Each row has a name. After each piece below comes the name of the row it's from, unless a question asks for something else. Each question is about the rows just above it. Places in a row count from 0.

(122): [ -87 -107  -78  -56  -35  -39   30   36   20    5]
(8): [-108  -78  -56   -1    7  -15  -17   -6  -17  -20]
(30): [ -9  -1  -7  -2 -10  25  81  57 106  51]
Give the next entry after [-107  -78  -56]. : [-35]
Number of entries in [-108  -78  -56   -1    7  -15  -17   -6]: : 8

(9): [-24 -42 -21 -38 -38  44 -37  27 -25 -36 -41  38 -39 -36]
(109): [ 42 -28  41 -30 -29 -43 -28 -61  43 -30 -29 -50 -28 -30]
(15): [-24 -42 -21 -27 -38  44 -37  27  42 -36 -41  38 -39 -36]
(73): [ 42 -28  41 -30 -29 -43 -28 -61  59 -30 -29 -50 -28 -13]
Changed (15): [-24 -42 -21 -27 -38  43 -37  27  42 -36 -41  38 -39 -36]. Place and old value: : 5, [44]
The one value in (73) and (15): : [42]
How many entries does [-24 -42 -21 -27 -38  44 -37  27  42 -36 -41] have? : 11

(90): [ 86  -4  39 -21 -66  58 -20 -63 -71  30 -47  51  92 -68 -49 -27  26  96
  36  25 -39  91 -91  61  28 -43 105 -65  44  53 -48  88  81]
(74): [ 86  -4  39 -21 -66  58 -20 -63 -71  30 -47  51  92 -68 -49 -27  26  96
  36  25   5  91 -91  61  28 -43 105 -65  44  53 -48  88 -16]
(87): [ 86  -4  39 -21 -66  58 -20 -63 -71  30 -47  51  92 -68 -49 -27  26  96
  36  25   5  91 -91  61  28 -43 105 -65  44  53 -48  88  81]
(63): [ -36  -79  -65  -96  -85  -34  -21  -42  -17  -91  -77   95  -15  -73
  -76  -61  -34 -104   58 -104 -104  -98   57   88  -81   57  -83  -37
  -15   12   86  -19  -39]
(99): [ -36  -79  -65  -96  -85  -34  -21  -42  -17  -91  -77   95  -15  -73
  -76  -92  -34 -104   58 -104 -104  -98   57   57  -81  -72  -83  -37
  -15   12   86  -19  -39]
Where does [ 86  -4  39 -21 -66  58 -20 -63 -71  30 -47  51  92 -68 -49 -27  26  96
  36  25   5  91 -91  61  28 -42 105 -65  44  53 -48  88 -16] differ from (74), and what was there? : 25, [-43]
Count the entries of [ -36  -79  -65  -96  -85  -34  -21  -42  -17  -91  -77   95  -15  -73
  -76  -61  -34 -104   58 -104 -104  -98   57   88  -81]: : 25
How many entries does [ 86  -4  39 -21 -66  58 -20 -63 -71  30 -47  51  92 -68 -49 -27  26  96
  36  25   5  91 -91  61  28 -43 105] have? : 27

(159): [-40  16   3  -9 -28   5   9  37  27  -5  21   0 -59  44  76  -2  51 -37
 -31 -59  -3 -25  55 -32 -66 -37 -18  50  -8  34  -3  54  43  20  -9  83
 -50 -90  17  15 -15 -84]
(72): [-79   0  36  -5  43   8  63  19 -38 -36  32  21  -4   8 -31 -60   7  27
  25 -18 -64 -34  37  10 -55  57  -1  48  76 -51 -27 -18 -15 -38  15 -28
 -21  39  22 -10  23  -2]
(58): [ -18   20  -11   15   10    5    2   31   14   -4   42  -17  -69   25
   74    2   53  -28  -29  -39  -26  -39   28  -26  -81  -36  -34   34
  -26   18   -3   37   24    9  -25   96  -45  -89   11  -11  -11 -107]
(86): [-85  -5  37  -8  34   0  54  30 -43 -37  36  28   6  12 -30 -66  -5  32
  26 -18 -64 -37  47  13 -59  60   3  42  73 -54 -30 -25 -19 -44  14 -32
 -19  32  23 -20  26   3]
(16): [  33   -6   32   -1   54   25  -35  -35   35   27   14  -23  -76   29
   78    9   52  -23  -31  -40  -18  -39   32  -24  -76  -44  -28   35
  -36   12   -2   31   28   16  -19   95  -48  -95   22  -14   -9 -110]
(115): [-85   1  33  -6  32  -1  54  25 -36 -35  35  27  14   9 -30 -73   3  39
  35 -26 -71 -41  42  14 -48  55   5  48  72 -43 -27 -18 -15 -40   9 -21
 -25  41  25 -16  27  -5]
(107): [  20   24  -11  -26   -4   14  -11  -26    2   11   34  -69   25  -45
   42   31   37  -26    9   28   10  -26  -39  -39  -28  -17  -89  -18
   74    2  -29   15  -34  -11   -3 -107  -36   96  -81   53    5   18]
(96): [-35  27  -6  -5  -9   6   8  14  20  -2  25 -19 -72   6  81  10  44 -13
 -60 -42 -20 -45  29 -47 -42 -35   7  50  -3   9  -6  50  48   8 -41  97
 -51 -73  -7  -6 -24 -89]
Where does [-79   0  36  -5  43   8  63  19 -38 -36  32  21  -4   8 -31 -60   7  27
  25 -18 -64 -34  37  10 -55  57  -1  48  76 -51 -27 -18 -15 -38  16 -28
 -21  39  22 -10  23  -2] differ from (72), and what was there? : 34, [15]
[ -28  -69   24    2  -34   11   28   15  -39    2    9  -89   96  -17
  -39   74   -3    5  -29   34  -81   42  -45 -107  -11  -26  -36   37
   18  -25   25   31   -4  -11  -11  -26  -26   53   14   10  -18   20] is which row reordered? : (58)
What is the next entry after [ 33  -6  32  -1  54  25 -36 -35  35  27  14]? : [9]

(18): [15 29 48 26]
(105): [ -2 -42  51 -17]
(76): [-29  11 -41   3]
(47): [ 51  64 -46  76]
(101): [ 50 -57  46  64]
(12): [-32  24   4 -55]
(41): [-29   0 -19  11]
(69): [ 51  64  46 -57]
[ 51  64 -46  76] : (47)
What is the next entry after [-42  51]? : [-17]
Count the entries of [-29   0 -19]: : 3
[-57  46  51  64] is which row reordered? : (69)

(118): [ 41  14  10   5  40 -21 -20  -7  31  -9  22 -17   3 -12 -18  -7  18 -30
 -11   5  10   5   3 -11  20  -7  33   1]
(17): [-24  27 -15  19  16 -13  19  33 -11  11  -3 -29  10  24 -42  22  11  17
 -25   9  -1  14   4  10  -7  26  13   1]
(6): [  3  30   9  28  18  16 -11  -3  11  33  19  21  81 -48  -2  17  21 -28
  29  54  -7   2  19  -1  29   3  34 -20]
Count the entries of [ 41  14  10   5  40 -21 -20  -7  31  -9  22 -17   3 -12 -18  -7  18 -30
 -11   5  10   5   3 -11  20  -7  33   1]: : 28
[-42 -29 -25 -24 -15 -13 -11  -7  -3  -1   1   4   9  10  10  11  11  13
  14  16  17  19  19  22  24  26  27  33] is which row reordered? : (17)
The next entry after [-11  -3  11  33  19]: : [21]
Where do [  3  30   9  28  18  16 -11  -3  11  33  19  21  81 -48  -2  17  21 -28
  29  54  -7   2  19  -1  29   3  34 -20] appear? : (6)
Give the next entry after [-42  22]. : [11]

(13): [-15  11 -12  36]
(143): [-13  11  36 -15]
(95): [-40  15 -33  56]
(94): [81 53 60 -3]
(133): [81 53 60  9]
(81): [-88 -30 -68  10]
(53): [ 56  15 -40 -34]
Which row holds these entries in another order? [-15 -12  11  36] : (13)
Which row holds these entries in another order? [-40 -33  15  56] : (95)

(135): [ 58 -36  73  14  -9   6 -56  54  29]
(155): [-47 -55  59  -2 -28 -12  25  10  46]
(37): [-17  85  16  29  23 -13 -63  62 -61]
(167): [-17 -69  57  -8 -21 -41  67  14  66]
(71): [ 58 -10 -90 -18  -7  23  40 -32  10]
(82): [ 48 -48 -38 -22   8 -22  60 -21  29]
(34): [ -2  91 -34   9  -9   6 -20 -17 -61]
(164): [-32  11  62   0  32  14 -69  45 -19]
Changed (34): [ -2  91 -34   9  -9   7 -20 -17 -61]. Place and old value: : 5, [6]
[ 58 -36  73  14  -9   6 -56  54  29] is in which row? : (135)
Give the next entry after [-69  57  -8 -21]. : [-41]
Shared by (164) and (37): : [62]
Shared by (71) and (135): : [58]

(28): [-12 -20   9   5  37 -18  41  26]
(36): [ 46 -46 -11 -43   5 -93  48  -2]
(111): [ 47 -28  56  96 -74 -96  11 -98]
(70): [ 26 -43 -95 -11 -23  42  -3  38]
(191): [ -12  -20    9    5  -73  -43   14 -100]
(31): [-23  42  37  -3 -11 -43 -95  26]
(162): [ 85 -43 -49  12 -58 -17 -67 -23]
(98): [ 74 -28 -47 -59 -13 -81   9  13]
(141): [-58  12 -18 -43 -23  85 -49 -67]
(40): [ 29  25 -34  -4 -42 -93  48   6]
[-67 -58  12 -18 -43 -23  85 -49] is which row reordered? : (141)
How many entries does [ 74 -28 -47 -59 -13 -81] have? : 6
[ 38  26 -43 -95 -11 -23  42  -3] is which row reordered? : (70)
Which row holds [ 29  25 -34  -4 -42 -93  48   6]? : (40)
Shared by (28) and (36): : [5]

(100): [ 44 -23 -23 -22 -25  41 102 -24 -22 -24  48]
(168): [-32 -34  39 -83 -34 -32 -77  54 -32 -31 -33]
(160): [-6 -7 16 79 -7 -5 78 93 -7 -6 -9]
(102): [ 59  59 -83  54  58  60  52 -42  61  59  62]
(163): [ 66 -87  68  71  71  67 -54  68 -58  70  68]
(166): [ 68  68 -87 -58  67  67 -54  68  70  71  71]
(19): [-31  60 -73  63  60 -32  61  94  61  59  62]
(20): [ 68 -87 -60  67  67 -54  68  70  71  46  47]
(156): [-23 -22  48  44 -24 -21  41 102 -25 -24 -23]
(110): [-42 -43  64 -73 -39 -39 -71  46 -42 -40 -43]
Put [-23 -24 -25 102  41 -21 -24  44  48 -22 -23] back in order: which row is it? : (156)
[ 71  71  70  68 -54  67  67 -58 -87  68  68] is which row reordered? : (166)
The next entry after [ 68 -87 -58  67  67 -54  68  70  71]: : [71]
Changed (19): [-32  60 -73  63  60 -32  61  94  61  59  62]. Place and old value: : 0, [-31]
How many entries does [ 66 -87  68  71] have? : 4
Which value is in both (102) and (110)? : [-42]
The next entry after [ 46 -42 -40]: : [-43]

